Families of rows that turns and mirrors carry onto each other, the same ones carrying the whole set onto itself: the rest of each named row's family, in list order
6 families of 6 rows
j_217: [  1.1  -1.0   3.1  -7.8 -15.5  -4.3  -1.3 -12.7  -1.7   8.5   2.6  -0.9
  13.1]
j_968: [-13.8  18.5 -11.6   8.9  14.1   3.8   3.3   0.5  -3.2   2.4  12.3  -5.4
   5.7]
j_961: [ 9.7  5.6  6.7 -0.7 -5.9  6.9 10.8  8.4  7.4 11.1 23.1  4.8  2.7]
j_432: [-11.0  27.9   0.4   7.9  25.0   2.6   9.0   3.6   1.4   4.2  12.2  -4.2
   7.9]
j_707: [ 15.7  29.8 -20.1  10.6  -8.0 -22.4  10.7 -19.4  -1.4  22.1   4.7   5.7
  40.6]
j_443: [ 24.0   3.9 -17.0  21.1   4.9 -10.4  -1.2  -5.6   2.6  10.2  12.7 -15.6
  14.5]
j_776: [22.0 13.6 23.7  1.0  9.1 -3.3 20.3  6.2 11.3  8.7 17.7 -2.9 10.5]
j_731: [ 15.5   3.8   7.5  -4.2   4.7  -7.8  15.1  -7.9 -10.6  -7.2  -1.7 -16.4
  21.2]
j_639: [ 22.1  25.0 -10.4  24.5  23.5  -7.5  -1.8   2.0   9.6  18.8  16.0  -8.9
  13.9]
j_533: [ 14.8  25.3 -12.5  13.9  15.3 -13.7 -16.9 -13.7   0.6  22.4  -3.2  -7.5
  24.9]
j_135: [ 15.9  32.2  13.2   9.7  27.4 -17.9  -0.8 -11.6   7.7  18.0  -2.5  -8.6
  25.7]
j_593: [ 17.4  33.8   6.8  13.9  12.9 -17.6   9.3   9.7  18.4  -8.4  20.7  -4.3
  37.1]
j_918: [ 3.1 31.2 27.3 -3.2 19.2 -7.0  7.4 -3.1 11.3 16.6  5.4  3.5 15.9]
j_476: [ -4.2  24.8 -21.5   6.7 -17.1 -13.3  11.9 -14.7   0.7  20.8  14.2  14.2
  28.2]
j_259: [ 17.5  18.0   5.2  -5.8 -16.3  -3.5   7.0  14.0  10.1  -8.5  21.3   7.0
  34.1]
j_656: [ 11.5  19.9 -28.5 -15.9   4.1 -34.6   9.1 -13.6   7.2   6.3   6.9   1.2
  24.7]
j_253: [ -1.3   7.6 -17.6   9.7  -3.3  -8.6 -14.1 -16.0  -1.3  14.4   2.4  -5.8
  14.2]
j_876: [34.2 28.9 12.2  8.9 21.9 -4.1  7.2  7.8  9.6 19.8 12.6 -2.5 19.3]
j_569: [  4.9  32.8 -26.1 -10.3  18.2 -33.6   9.2  -9.3  13.1  10.7  10.5   4.2
  22.1]
j_330: [ 23.6  -0.3 -12.1   3.9 -12.0   3.4  -1.9   2.0  -1.3  13.7  14.8  -1.7
  11.5]
j_3: [ 14.6  39.1 -13.5 -20.8  17.6 -29.2  12.1  -3.5  12.6  14.9   8.3  10.5
  26.4]
j_870: [  7.5  20.7 -25.8 -26.0  -4.4 -24.1   8.1  -6.0   6.3  10.6   9.8  12.3
  20.9]
j_769: [ 20.8  13.7   5.8   3.8  17.6 -12.8  12.6  -9.2  -8.3  -3.9  -4.4 -20.5
  25.8]
j_81: [  4.1  15.6  22.8 -16.3  -5.1   1.8   4.9  -2.7   3.8  15.4   4.8   9.6
  14.0]
j_102: [  2.3  46.1   3.1   5.3   5.9 -15.9  22.9  -8.1   9.8  24.4  13.7  16.2
  32.0]
j_118: [ 10.8  23.1 -23.5  16.6  -5.3  -9.4  -8.5   8.4   9.7  -3.6  22.2  -0.5
  33.4]
j_992: [ 11.6  31.9  10.1  -8.2 -11.8 -14.4  27.6 -10.1   3.2  19.6   9.3  17.0
  35.5]
j_43: [ 20.2  28.2   1.8 -13.5   6.8  12.2  -1.0   9.6 -11.7  15.4   0.8   6.4
  23.0]
j_780: [ 27.3  32.3 -11.4  15.7   6.4 -15.9  -4.4   8.0  11.0  -2.3  15.6  -4.4
  43.3]
j_926: [ 11.4  28.4  -2.8 -26.8   9.9 -31.0  22.4  -6.3  13.3   6.0   9.4   8.2
  23.2]
j_148: [ -2.2  23.1 -12.6 -26.2   1.8 -24.7  18.9  -4.3  13.1   6.1  14.9  12.4
  15.0]
j_985: [  8.0   9.3 -10.7   7.7 -16.8 -10.4   3.5   6.2   9.9 -14.0  22.7  -2.4
  30.0]
j_811: [ -4.0  17.4  -1.2  -0.3 -18.7 -17.9  28.2 -17.3   3.6  10.7  13.8   9.7
  26.8]
j_99: [  5.9  36.3  -6.2  17.0   7.7 -29.1  21.8 -19.7   7.3  16.9   9.1   1.0
  36.2]
j_692: [10.3 33.4 10.6  1.7  1.8 -4.1  8.9 18.6 17.8 -4.4 25.8  9.1 31.4]
j_103: [ 22.4  27.5 -12.4  -3.8   9.6   8.3  -9.3   5.2 -14.0  17.0  -1.8   1.0
  25.5]

Which other rows belong to the same family as j_918? j_217, j_533, j_135, j_253, j_81
Which other rows belong to the same family as j_476? j_707, j_102, j_992, j_811, j_99
Which other rows belong to the same family as j_148? j_656, j_569, j_3, j_870, j_926
Which other rows belong to the same family as j_443? j_961, j_776, j_639, j_876, j_330

Families of rows that turns and mirrors carry onto each other, the same ones carrying the whole set onto itself: the rest of each named row's family, in list order
8 families of 4 rows
j_287: [-26.1  25.7   7.2  15.6   8.0  -1.9   0.2 -31.2   5.4  29.4  20.4  -5.8
 -19.9   2.7   5.5  -2.8 -19.9   0.2  -5.7  -5.3 -38.2]
j_550: [-34.7  11.0   5.9   5.8 -16.3   5.0  11.9   7.9   0.6  46.8  -7.0  -6.2
 -21.1  23.8   4.4   7.6   7.2   8.6   5.4   3.7 -15.4]
j_487: [-19.2  28.5  11.2   9.7  10.5   0.9  -2.3 -25.7  -9.1   8.5   6.5   1.8
 -10.5   6.4   5.1  -1.5 -11.9 -43.5 -17.6  14.7   1.0]
j_311: [ -8.8  27.1  -1.7   7.9   4.6   9.0   6.0 -27.7  11.4  10.8   8.1   1.0
  -8.0   9.9  -6.0  -0.7 -20.8 -45.5 -15.3  -0.9  -4.8]
j_996: [-19.1  12.9   7.0  -4.4 -15.8   6.7   7.2  -2.1   9.2  37.0  -3.7 -18.2
  -6.7  20.9  -1.3   9.9  16.2  14.2   5.0  -1.4 -15.4]
j_789: [-35.2   8.3  -0.5  -7.8 -14.1   7.2  11.6   9.3  11.1  46.7   7.0 -11.6
 -14.6  16.5  -1.6   1.9   5.2   7.6   4.0   0.0 -13.8]
j_371: [-27.3  -1.6  11.6   0.4 -17.4  -2.4   1.3 -15.7  14.4  23.8 -26.7  -5.1
 -22.5  23.9   4.4   7.6  -9.4 -35.7   1.4  16.9   6.7]
j_819: [-18.4   4.1  12.1  -4.6 -23.4  -0.2   2.4 -25.2  12.7  14.6 -19.5  -4.9
 -16.7  26.3  -0.5  10.1  11.7 -31.1   9.0  19.0   0.8]
j_563: [-35.0  20.4  12.8  12.5  17.3  -0.9   5.5 -26.0   9.0  29.2  28.8 -11.7
 -17.6   5.6  -2.8   8.4 -11.4   1.0  -3.2  -1.8 -32.6]
j_971: [-24.0  -6.0  10.1   4.2 -26.4  -3.2  -2.4 -20.6  15.5  18.1 -21.2  -8.9
 -25.9  20.4   2.3   1.2   7.1 -32.5   3.4  10.2  -2.6]
j_258: [-26.9  34.3   8.8   6.5   9.5   7.4  11.1 -32.2   9.8  27.1  22.7   0.8
 -15.4   5.8  -2.7   5.6 -18.4   0.3   1.4  -0.8 -36.8]
j_512: [-18.0  16.8  -5.6   7.3  -1.9   0.6   6.6 -31.7   2.4  20.7  13.3   3.4
 -11.7   7.8  11.1 -11.6 -29.4 -44.7 -10.4   8.7  -1.0]
j_42: [-31.4  32.1  18.3  10.4  19.1  -0.7   3.7 -18.7   3.7  29.2  22.1  -3.1
 -14.1  -2.7   5.2   6.3 -16.4   1.2  -8.5   5.1 -29.4]
j_95: [-32.2   4.4   9.1  -1.3 -16.5   5.5   9.4   8.9   0.9  38.5   5.8 -13.5
 -16.7  23.2  -5.6  13.0  15.4   5.0   2.8   5.6 -16.4]
j_374: [-27.0  27.7   0.0  10.1  16.0   9.2   1.8 -27.9  11.8  22.5  19.0 -11.0
  -6.6   4.8  -2.8   8.1  -6.2   1.6  -4.1 -13.9 -32.8]
j_647: [-23.2  26.2  -3.8  16.6  13.2   2.8   1.0 -28.4  -8.0  15.9   5.8   3.5
 -14.4  16.4   7.4  -4.5 -18.0 -45.0 -14.3   4.5   0.2]
j_189: [-28.5  36.7  10.9  22.7   8.6  -2.3   9.3 -22.2   2.4  27.7  17.2 -10.4
  -2.0   0.5   3.2   6.6 -14.3   5.2   1.8  -0.4 -30.7]
j_425: [-26.2   7.0  10.0  11.9 -25.4   0.2   6.0 -11.7  12.1  11.7 -25.1  -7.2
  -8.8  14.6  -3.5  11.5   1.6 -38.9   5.6  14.5   1.7]
j_379: [-11.0  20.7  -7.7   0.8   5.8   0.1  -6.1 -23.3  -4.3  16.5  12.3  -1.6
  -6.5  15.3   6.1  -6.5 -18.2 -44.0 -15.8   9.7   2.3]
j_216: [-18.7  26.0   4.6   7.7   6.5   5.4   5.9 -26.3  -8.4  12.4  17.7  -4.5
 -13.1  14.2  -3.7  -6.2 -22.6 -44.3 -17.5   6.7  -0.1]
j_260: [-34.1  24.6   5.4  13.1  22.3  -3.7  -0.7 -24.8   6.4  36.3  17.4  -5.3
 -14.3   9.1   9.7   8.2 -17.5   5.5  -2.5   0.1 -30.6]
j_587: [-19.2  30.8  -0.5  11.5   9.5  -0.1  -2.2 -27.2  -3.4   7.6   5.0  -7.1
   7.0   7.2   3.2   4.1 -20.5 -40.5  -7.5  11.4  -0.9]
j_607: [-40.3  13.6  18.1   1.2 -13.1   8.5  13.6  11.7   7.2  39.2  -0.7  -4.9
 -19.2   9.5  -1.9   9.8  11.9   7.0   2.6   6.8 -17.3]
j_987: [ -3.4   6.8  15.4  -0.4 -28.5   0.0   7.1 -16.2  18.1  20.5 -21.3  -8.8
 -15.6  22.1  -2.8   4.4  -2.3 -29.9  -2.2  12.7   3.1]
j_370: [-30.7   1.8  20.8  -3.1 -17.3   1.0  -0.6  -8.9  11.2  16.1 -22.6  -5.3
 -19.0  13.3   0.6   9.6   5.5 -34.7  -1.6  21.1   6.1]
j_19: [-17.4  -4.7   5.7  -1.0 -33.3  -3.7   1.7 -19.4   2.8  25.6 -18.3  -6.4
 -17.7  20.4  13.2  -3.0  -5.1 -29.9   2.4  18.0   0.2]
j_183: [-35.9  -1.7  -4.3  -4.1 -16.9   2.4   2.8  -1.8   4.4  42.0   4.1  -9.6
 -11.3  16.2  11.5   7.4  10.7   8.4   9.4   3.7 -20.3]
j_527: [-19.5  -3.0  19.7  -2.7 -24.5  -3.0  -1.5 -18.2   6.8  15.9 -18.0 -12.4
 -21.7  23.2  -3.5   9.0  -6.2 -35.1  -2.4  20.5   0.1]
j_808: [-37.5  16.3  -7.0  14.7  10.1   2.3   5.5 -26.8   7.9  32.0  27.2  -1.3
 -14.5   0.7  10.2  -1.1 -13.1  -5.4  -0.6  -7.8 -33.3]
j_740: [ -5.9  32.2   1.2   0.5   2.4   3.7   2.6 -32.0  -3.8  11.7  11.6   5.5
  -6.3  18.4   1.9   1.3 -17.2 -41.3  -9.6  14.6  -3.5]
j_154: [-33.9  14.8  10.0   4.7 -18.0   1.8  17.5  10.6  16.8  40.1  -3.1 -12.0
  -3.9  12.1  -3.6  14.8   3.1   5.1  11.8   8.2 -12.6]
j_463: [-37.2  14.9   3.6  -9.0 -14.2  13.0  18.0  -1.4  12.5  36.9   3.3  -7.0
 -13.2  20.9  -6.9  10.3  14.3   7.1  12.9   2.4 -16.6]

Which other rows belong to the same family as j_487? j_42, j_607, j_370
Which other rows belong to the same family as j_189? j_425, j_587, j_154
Which other rows belong to the same family as j_260? j_550, j_371, j_647
Which other rows belong to the same family as j_996? j_311, j_374, j_987
Which other rows belong to the same family as j_183? j_512, j_19, j_808
Which other rows belong to the same family as j_527? j_563, j_95, j_216

Families of rows that turns and mirrors carry onto each other, the same ones carrying the whole set onto itself: the rest of each named row's family, in list order
3 families of 5 rows
j_615: [  3.5  23.0   4.8  23.8 -11.2 -19.7   1.8 -18.2 -12.3  22.7   0.1 -14.3
   6.1   2.6   8.2]
j_16: [  7.3 -11.1  10.2   6.5 -18.9  -8.0   7.3  10.0 -24.4   6.0   4.3  22.7
   1.1  -9.4  -5.3]
j_666: [  4.9  11.6 -17.7  22.7 -24.0  -5.6  17.0  -6.6  -0.3  22.5  17.4 -18.9
  -0.3 -12.3  -4.6]
j_215: [  9.8 -15.8   6.7   1.1  -1.0  13.0  -6.9   5.6 -15.8  -5.0 -11.3   0.4
  -8.7 -21.7 -11.3]
j_453: [ -5.1 -23.6   9.8  -1.2 -11.5   4.3   7.1  -6.4 -14.0 -14.5  -3.0   6.2
  -7.9 -27.6 -12.1]
j_138: [  1.0 -27.7  -2.0   3.7 -23.8  -4.0  21.5   3.1  -7.8  14.4  -4.6  -7.4
   1.0 -20.1  -2.9]
j_46: [  7.8  -2.8   4.0  14.5 -21.8 -20.0  11.7   4.3 -18.5  30.2   3.8  -1.4
   6.7   0.2   4.0]
j_749: [-12.6   3.3   9.0  11.1  -1.3   0.7  -1.8 -31.6 -10.5 -23.1   1.4  -5.1
  -9.9 -26.9 -10.7]
j_691: [ -6.7  19.8  -5.3  25.4 -10.7 -12.0  -2.7 -25.2 -13.0   1.1  19.3 -25.5
 -14.2 -10.7 -12.0]
j_230: [  2.4   9.7  15.0  10.7  -6.4  -0.1  -5.3  -9.2 -21.4 -16.3   1.2  24.4
  -2.8 -13.4  -6.8]
j_837: [  0.4  30.7  11.8  20.9  -1.7  -7.1  -8.6 -26.5 -13.7  -6.2  -1.2   1.8
   0.1  -6.1   1.2]
j_412: [-11.4  16.0  -3.5  24.0  -7.2 -10.2   7.0 -37.1  -1.6   0.5   2.8 -26.2
  -2.6 -19.1  -1.2]
j_663: [ -2.9  -3.1 -10.1  19.3 -21.1 -13.2  21.3 -15.9  -0.2  23.5  -0.9 -27.5
   4.2 -14.8   3.8]
j_378: [ -3.6   3.3   9.7  11.7   3.8  -0.7 -17.2 -17.4 -22.5 -15.6   1.6 -13.6
 -19.1 -16.2 -16.1]
j_502: [ 15.2 -10.6 -10.4   7.8 -18.4  10.0  14.2  12.5  -2.2  18.5  -1.6  -2.7
   3.1 -19.6  -4.0]

Which other rows belong to the same family as j_378? j_666, j_215, j_691, j_502
Which other rows belong to the same family as j_230? j_615, j_16, j_46, j_837

